[[118 114 121 122 118 128]
 [122 105 125 118 112 117]] gives 118, 117

[126 120 134 111 101] gives 126, 101

[111 106 118  99] gives 111, 99

[120 152 122 119 120 138 108] gives 120, 108

[106 116 119 137 135 117] gives 106, 117

[130 150 123 112 125 121] gives 130, 121

[[131 132 120 122 130 147 139]
 [121 124 131 129 114 105 119]
 [130 132 119 137 117 121 125]] gives 131, 125

[[125 145 147 121 158 105 135]
 [142 127 149 155 141 123 126]] gives 125, 126

[ 99 130 133  98 137] gives 99, 137
---
[156 133 130 126 154 136] 136
[152 133 140 114 133] 133
[124 128 103 138 111 129 135] 135
[148 116 100 105] 105
[125 132 104 150 131 116] 116
[101 122 115 145 120 113] 113
[139 106 110 138 155] 155
---
[124 141 130 106 113 102 154] -> 124, 154

[[130 125 129 146]
 [125 127 107 123]
 [127 132 138 145]] -> 130, 145

[[124 131 130 132 141 110]
 [123 107 105 144 142 124]
 [118 112 138 134 153 116]] -> 124, 116

[[130 143 133 120 152 122]
 [111 122 135 120 154 127]] -> 130, 127

[[131 114 143 153 141]
 [ 98 141 131 121 140]] -> 131, 140

[149 126 123 126] -> 149, 126

[152 121 146 137 133 139 106] -> 152, 106

[124 131 122 118 132  99 122] -> 124, 122

[[109 127 106 115 121 140]
 [101 122 103 108 115 122]
 [111 114 148 108 153 131]] -> 109, 131
---
[[101 147 128 117 128]
 [115 144 125 101 123]
 [104 146 128 112 127]] -> 128

[[103 124 144 148 110]
 [103 124 146 134 122]
 [116 130 134 148 127]] -> 144

[[126 128 130 113 134]
 [116 158 142 116 148]
 [124 149 122 116 135]] -> 130

[[102 144 144 105 109]
 [101 145 145 104 108]
 [156 111 110 153 148]] -> 144

[[112 133 151 107  99]
 [130 126 125 134 133]
 [122 128 128 126 126]] -> 151

[[127 125 116 141 122]
 [146 121 114  98 147]
 [132 135 154 116 125]] -> 116
---
array([132, 137, 138, 105, 139, 128]) gives 137

array([[119, 132, 144, 151, 124],
       [137, 126, 117, 108, 134]]) gives 126

array([[107, 151, 125, 128, 109, 141, 153],
       [112, 117, 144, 116, 132, 111, 138]]) gives 117

array([111, 139, 154, 136, 122, 153]) gives 139

array([127, 140, 125, 151, 132]) gives 140

array([151, 112, 137, 126, 101]) gives 112

array([106, 102, 111, 113, 110, 108, 109]) gives 102
---
[[124 130 148 124 139 124]
 [127 131 150 122 137 120]
 [123 116 107 136 114 141]] ==> 141

[[107 138 145 141]
 [130 128 131 119]] ==> 119

[140 128 131 105 140] ==> 140

[[152 111 137 140 144 129]
 [123 116 139 129 145 125]] ==> 125

[145 141 138 100 146] ==> 146

[157 134 136 130] ==> 130

[[146 131 128 114]
 [143 132 121 104]
 [105 127 113 119]] ==> 119

[156 114 134 148 138] ==> 138
---
[139 101 119 139 114] --> 114, 139

[[135 131 113 122 135 114]
 [132 108 138 118 107 139]
 [136 133 110 122 135 113]] --> 114, 136

[[136 128 127 152]
 [137 129 127 154]] --> 152, 137

[[136 120 126 117 132 102 124]
 [145 130 137 138 144 117 130]
 [127 136 137 143 126 121 131]] --> 124, 127

[[118 105 122 153]
 [117 105 119 155]
 [132 157 132 113]] --> 153, 132

[128 120 129 108 106 119 146] --> 146, 128

[[129 144 152 130 128 129]
 [129 145 151 130 128 129]
 [129 142 156 129 128 128]] --> 129, 129

[[141 121 136 129 131]
 [128 128 128 128 128]
 [129 118 131 115 102]] --> 131, 129
---
150   99  107  100
110  105  136  118
value 107

126  150  113  134  145  117 value 113

109  130  157  121  122  119  137 value 157

134  122  110  105  103  126 value 110

147  127  109  104 value 109

116  135  122  114  129  149  129
139  137  146  130  120  118  124
value 122

125  139  148  102  137  131  106 value 148

146  124  131   98  143  107
106  144  142  136  100  122
134  130  134  115  134  124
value 131

118  138  142  121  135  126  120
122  121  128  118  132  126  128
117  142  136  108  138  153  130
value 142

128  131  117  127  140  125  125
149  135  128  116  119  140  111
132  133  123  132  139  137  131
value 117
---
108	100	152	107	139	142
143	140	141	121	106	110
--> 110

131	136	138	118	115
150	126	136	104	135
116	146	153	134	143
--> 143

142	120	116	106 --> 106

131	130	147	131	138	155	122 --> 122

155	114	144	155	129	108	122
123	138	146	151	107	136	131
--> 131

147	129	114	129
106	129	136	137
--> 137

105	123	130	126 --> 126

118	123	135	114	102	105 --> 105

122	140	157	110	113 --> 113
---
[[115 104 115 131]
 [132 146 114 110]
 [148 140 133 135]] yields 115, 135

[[116 127 116 124]
 [133  98 141 140]] yields 116, 140

[129 151 154 132 149 148 136] yields 129, 136

[[130 114 146 105]
 [143 109 122 108]] yields 130, 108

[[121 135 118 135 105 143]
 [119 129 121 137 143 102]
 [121 126 130 123 130 145]] yields 121, 145

[[105 138 124 136 115 116]
 [114 135 113 111 119 141]
 [124 140 128 140 102 126]] yields 105, 126

[[145 139 154 151 138 130]
 [140 141 154 155 138 121]
 [150 154 151 152 140 132]] yields 145, 132
---
[[134 128 135 107 136 124 103]
 [135 126 111 144  98 144 103]
 [134 129 137 136 133 131 129]]	103

[[109 130 129 129]
 [148 129 118 137]
 [120 138 134 100]]	129

[[116 132 150 105 143  99]
 [122 130 144 122 152 150]
 [123 150 135 131 136 141]]	99

[[126 130 149 143 131 120 129]
 [117 147 151 138 125 129 141]
 [121 123 146 119 123 112 144]]	129

[[125 131 118 137 147 129 132]
 [149 124 136 126 127 130 117]
 [119 119 124 138 120 117 132]]	132

[[124 128 120 114]
 [144 150 137 131]
 [120 138 117 114]]	114

[[103 126  99 107]
 [129 135 126 128]
 [117 130 125 127]]	107

[[138 134 105 121 112]
 [132 131 118 125 124]
 [123 123 140 132 130]]	112
